Each row is where one point has got to under a steady rotation. How many ticks took it there?
The counts run from 0 to 202.
86; 80; 66; 93; 84; 100; 104; 127; 96; 99; 104; 86; 79; 81; 89; 75; 111; 125; 122; 119; 102; 78; 104; 96; 116; 92; 117; 112; 81; 115; 90; 84; 118; 112; 77; 103; 74; 92; 107; 100; 84; 94; 109; 71; 80; 88; 96; 89; 105; 100; 60; 110; 95; 101; 101; 108; 94; 80 => 98
92; 69; 108; 102; 127; 93; 97; 98; 87; 90; 101; 117; 113; 116; 98; 84; 96; 80; 128; 71; 81; 87; 99; 80; 107; 124; 96; 93; 103; 87; 116; 104; 101; 100; 103; 81; 101; 100; 82; 76; 133; 98; 67; 133; 124; 115; 90; 113; 118; 128; 115; 109; 92; 108; 101; 116; 87; 93 => 143
95; 100; 86; 92; 83; 97; 96; 121; 105; 108; 107; 67; 86; 85; 99; 79; 125; 113; 103; 109; 118; 98; 90; 98; 117; 79; 106; 91; 98; 124; 97; 75; 116; 103; 69; 133; 64; 79; 104; 110; 85; 99; 112; 69; 79; 74; 97; 96; 113; 110; 61; 104; 106; 94; 95; 82; 91; 88 => 96
84; 86; 100; 84; 104; 80; 78; 100; 103; 112; 117; 113; 109; 85; 93; 92; 105; 97; 105; 96; 135; 84; 64; 80; 89; 96; 89; 71; 108; 96; 123; 109; 116; 85; 110; 105; 52; 92; 107; 89; 124; 78; 89; 88; 106; 80; 114; 80; 98; 122; 89; 119; 81; 120; 99; 105; 97; 103 => 120
129; 132; 120; 127; 95; 129; 117; 69; 101; 104; 103; 87; 100; 82; 128; 123; 78; 98; 65; 89; 99; 134; 96; 104; 89; 98; 82; 119; 91; 94; 122; 104; 107; 92; 94; 108; 121; 93; 91; 98; 76; 108; 101; 111; 86; 92; 100; 93; 90; 87; 103; 80; 105; 99; 92; 69; 124; 111 => 83
128; 120; 100; 98; 122; 87; 93; 96; 101; 125; 101; 114; 125; 124; 85; 96; 100; 85; 102; 82; 112; 124; 96; 74; 127; 97; 87; 75; 143; 133; 84; 91; 102; 99; 88; 132; 97; 81; 93; 111; 129; 102; 93; 100; 113; 105; 94; 109; 122; 117; 90; 99; 100; 102; 107; 87; 103; 105 => 40
84; 76; 100; 110; 111; 76; 100; 127; 69; 108; 83; 116; 95; 100; 99; 81; 90; 86; 114; 118; 88; 84; 112; 89; 146; 109; 118; 93; 95; 102; 94; 106; 106; 116; 107; 61; 116; 116; 85; 91; 121; 105; 67; 117; 125; 123; 89; 99; 115; 116; 90; 111; 88; 111; 109; 108; 97; 95 => 35
114; 120; 101; 123; 99; 90; 111; 82; 103; 120; 93; 104; 102; 82; 131; 154; 73; 112; 68; 107; 119; 115; 75; 111; 111; 89; 96; 100; 101; 92; 107; 110; 95; 84; 113; 87; 120; 117; 93; 107; 76; 95; 90; 93; 87; 95; 97; 88; 68; 84; 108; 95; 87; 110; 109; 75; 125; 123 => 189
132; 116; 109; 106; 94; 109; 77; 107; 78; 89; 126; 106; 103; 101; 108; 76; 101; 87; 86; 89; 88; 127; 90; 67; 117; 113; 90; 118; 86; 97; 123; 121; 109; 90; 101; 105; 129; 94; 71; 105; 111; 106; 82; 105; 109; 107; 86; 107; 130; 118; 102; 74; 114; 90; 102; 81; 85; 101 => 9
97; 99; 88; 69; 79; 114; 86; 102; 119; 81; 125; 92; 88; 77; 82; 83; 117; 124; 87; 118; 123; 107; 95; 76; 89; 75; 100; 123; 91; 94; 104; 111; 123; 104; 70; 122; 113; 98; 96; 115; 78; 91; 130; 76; 94; 79; 104; 101; 99; 83; 90; 94; 113; 86; 120; 85; 111; 98 => 20
90; 116; 116; 82; 101; 103; 92; 80; 123; 109; 108; 120; 104; 106; 82; 120; 107; 119; 84; 94; 104; 110; 104; 88; 69; 98; 87; 101; 128; 90; 88; 132; 94; 105; 99; 118; 131; 115; 123; 113; 107; 95; 133; 111; 111; 106; 110; 118; 95; 69; 136; 94; 110; 108; 118; 100; 117; 114 => 50
116; 91; 72; 129; 107; 102; 128; 94; 85; 101; 99; 97; 99; 86; 121; 120; 76; 98; 120; 94; 76; 81; 114; 122; 110; 125; 106; 111; 74; 110; 100; 90; 91; 108; 123; 61; 96; 100; 107; 89; 80; 113; 68; 108; 71; 108; 94; 76; 99; 105; 99; 92; 89; 121; 74; 106; 98; 99 => 3
92; 86; 73; 94; 81; 102; 103; 122; 102; 108; 106; 78; 78; 78; 95; 73; 119; 114; 113; 117; 109; 88; 97; 90; 108; 84; 107; 102; 83; 125; 96; 80; 118; 105; 73; 117; 66; 79; 108; 106; 78; 93; 110; 68; 79; 77; 94; 93; 109; 105; 57; 107; 101; 100; 98; 93; 89; 84 => 97
112; 99; 80; 113; 79; 107; 108; 106; 76; 109; 115; 84; 86; 73; 116; 99; 98; 90; 108; 108; 68; 77; 115; 115; 82; 120; 103; 100; 71; 115; 94; 94; 78; 114; 123; 89; 80; 87; 126; 97; 91; 123; 84; 99; 69; 105; 106; 87; 111; 103; 102; 86; 101; 122; 54; 98; 89; 97 => 1
122; 101; 74; 82; 112; 90; 99; 99; 123; 108; 109; 86; 113; 107; 77; 108; 124; 94; 104; 102; 116; 110; 96; 94; 115; 83; 106; 84; 110; 154; 87; 87; 95; 104; 77; 127; 94; 71; 96; 127; 77; 112; 105; 77; 85; 88; 80; 94; 104; 112; 74; 94; 110; 97; 106; 90; 100; 106 => 202
88; 92; 127; 94; 96; 91; 76; 123; 90; 103; 105; 83; 77; 119; 101; 73; 143; 81; 94; 89; 92; 97; 76; 85; 100; 109; 109; 68; 90; 116; 114; 94; 93; 105; 100; 108; 92; 87; 101; 103; 106; 119; 90; 99; 120; 109; 91; 123; 129; 131; 101; 96; 123; 97; 89; 95; 65; 103 => 64
102; 117; 110; 127; 97; 92; 86; 130; 97; 110; 84; 89; 88; 117; 114; 87; 122; 100; 100; 87; 83; 125; 94; 85; 148; 101; 106; 91; 115; 105; 97; 95; 92; 105; 84; 112; 118; 105; 84; 117; 105; 110; 94; 105; 107; 119; 79; 135; 128; 110; 111; 83; 119; 82; 115; 78; 67; 91 => 169
113; 113; 116; 106; 84; 97; 107; 116; 71; 119; 88; 82; 81; 82; 105; 87; 95; 83; 73; 133; 109; 105; 113; 108; 128; 81; 116; 96; 78; 142; 92; 90; 116; 119; 93; 92; 116; 94; 99; 116; 74; 125; 96; 90; 105; 102; 94; 84; 105; 96; 66; 92; 113; 104; 92; 74; 119; 108 => 31
121; 116; 98; 124; 108; 118; 125; 67; 107; 106; 98; 100; 126; 86; 125; 141; 73; 100; 92; 84; 82; 103; 104; 114; 84; 108; 75; 113; 103; 79; 105; 102; 85; 93; 103; 110; 117; 102; 101; 85; 97; 99; 94; 122; 68; 99; 104; 98; 79; 89; 133; 83; 94; 106; 89; 83; 122; 99 => 81
70; 67; 88; 64; 74; 92; 91; 118; 90; 91; 117; 96; 89; 62; 89; 81; 107; 110; 106; 138; 107; 63; 101; 96; 83; 94; 110; 110; 82; 73; 92; 118; 109; 107; 96; 100; 98; 112; 114; 99; 108; 96; 113; 96; 92; 90; 118; 95; 96; 87; 115; 99; 98; 109; 98; 108; 111; 92 => 23
61; 78; 103; 95; 101; 110; 114; 90; 123; 82; 95; 106; 95; 90; 101; 113; 105; 123; 115; 93; 86; 81; 107; 106; 70; 95; 96; 117; 100; 53; 97; 111; 100; 113; 83; 107; 118; 117; 104; 86; 99; 85; 121; 122; 93; 100; 107; 120; 80; 72; 142; 106; 93; 102; 114; 111; 112; 85 => 155
109; 96; 112; 86; 106; 135; 106; 79; 118; 87; 126; 93; 98; 103; 84; 76; 114; 109; 98; 78; 109; 109; 97; 85; 66; 96; 81; 110; 97; 115; 120; 92; 127; 97; 76; 133; 84; 69; 101; 86; 89; 86; 117; 93; 98; 72; 107; 92; 111; 102; 64; 111; 112; 102; 92; 100; 118; 95 => 150
102; 99; 91; 99; 77; 93; 88; 97; 84; 113; 123; 117; 100; 58; 107; 107; 80; 103; 96; 118; 99; 76; 94; 98; 71; 111; 90; 108; 91; 69; 98; 129; 92; 91; 129; 92; 82; 115; 124; 84; 117; 93; 92; 98; 81; 98; 128; 87; 98; 90; 126; 93; 77; 126; 83; 103; 105; 101 => 185
106; 115; 129; 103; 85; 96; 78; 105; 92; 102; 103; 89; 72; 84; 116; 100; 104; 102; 58; 116; 128; 117; 77; 90; 113; 86; 107; 102; 81; 111; 129; 121; 117; 91; 110; 83; 123; 106; 81; 120; 66; 106; 91; 81; 119; 100; 92; 95; 99; 96; 82; 88; 115; 99; 112; 75; 101; 121 => 192
113; 121; 107; 118; 93; 98; 80; 132; 90; 112; 96; 84; 90; 113; 110; 76; 125; 91; 100; 82; 79; 119; 95; 76; 130; 105; 99; 91; 112; 110; 99; 92; 96; 100; 88; 120; 106; 90; 89; 114; 116; 109; 93; 98; 106; 113; 87; 128; 135; 119; 104; 83; 115; 84; 101; 79; 67; 89 => 170
117; 113; 57; 110; 120; 108; 113; 86; 128; 99; 102; 118; 110; 108; 91; 124; 86; 146; 122; 74; 93; 114; 113; 75; 117; 102; 91; 133; 118; 98; 78; 114; 105; 96; 82; 103; 114; 98; 96; 105; 88; 79; 106; 84; 74; 93; 85; 101; 97; 85; 82; 99; 93; 101; 127; 110; 98; 87 => 178
121; 124; 74; 96; 97; 126; 93; 93; 114; 94; 122; 115; 97; 101; 81; 101; 92; 138; 101; 84; 93; 128; 113; 70; 96; 106; 90; 137; 108; 97; 84; 128; 106; 103; 86; 114; 131; 101; 107; 118; 92; 84; 122; 84; 82; 97; 99; 108; 114; 75; 103; 84; 111; 99; 123; 104; 99; 96 => 180
84; 99; 103; 76; 106; 93; 91; 92; 132; 91; 104; 99; 88; 105; 73; 112; 125; 126; 91; 111; 127; 105; 91; 92; 91; 83; 117; 101; 107; 118; 88; 115; 102; 109; 80; 113; 126; 104; 107; 133; 67; 93; 133; 80; 103; 91; 87; 107; 86; 79; 90; 102; 120; 97; 125; 103; 108; 120 => 126
74; 74; 96; 78; 88; 80; 94; 108; 93; 109; 102; 95; 83; 84; 83; 101; 115; 85; 109; 125; 91; 56; 107; 119; 70; 109; 123; 83; 86; 106; 86; 104; 79; 126; 116; 85; 92; 103; 135; 102; 110; 119; 103; 111; 98; 113; 110; 95; 98; 95; 128; 98; 103; 124; 78; 114; 99; 110 => 131
102; 101; 90; 90; 68; 109; 80; 101; 86; 106; 131; 118; 96; 61; 97; 89; 83; 112; 95; 118; 90; 88; 104; 88; 63; 110; 89; 112; 89; 78; 100; 132; 93; 98; 120; 100; 88; 105; 128; 98; 124; 95; 101; 90; 81; 100; 131; 94; 110; 91; 128; 87; 94; 123; 79; 109; 102; 100 => 184
116; 102; 69; 84; 117; 72; 98; 102; 122; 117; 101; 84; 112; 108; 89; 123; 127; 88; 108; 100; 122; 107; 85; 97; 126; 86; 108; 70; 120; 139; 84; 87; 88; 98; 76; 128; 96; 82; 92; 127; 88; 105; 100; 83; 86; 87; 77; 100; 93; 117; 84; 92; 109; 93; 111; 85; 96; 109 => 201
132; 120; 104; 115; 98; 114; 85; 105; 86; 91; 114; 102; 101; 105; 112; 90; 93; 95; 83; 86; 89; 136; 98; 67; 127; 112; 91; 122; 85; 103; 113; 123; 107; 92; 103; 92; 143; 101; 70; 110; 98; 110; 82; 106; 104; 112; 81; 109; 123; 108; 103; 73; 117; 89; 106; 85; 93; 107 => 8
87; 101; 105; 134; 112; 91; 117; 121; 93; 105; 62; 88; 85; 104; 129; 108; 102; 108; 104; 90; 86; 110; 98; 101; 154; 106; 117; 100; 100; 91; 101; 88; 94; 102; 85; 84; 130; 122; 76; 101; 86; 99; 81; 110; 111; 120; 71; 126; 106; 102; 105; 91; 105; 85; 123; 90; 78; 90 => 167
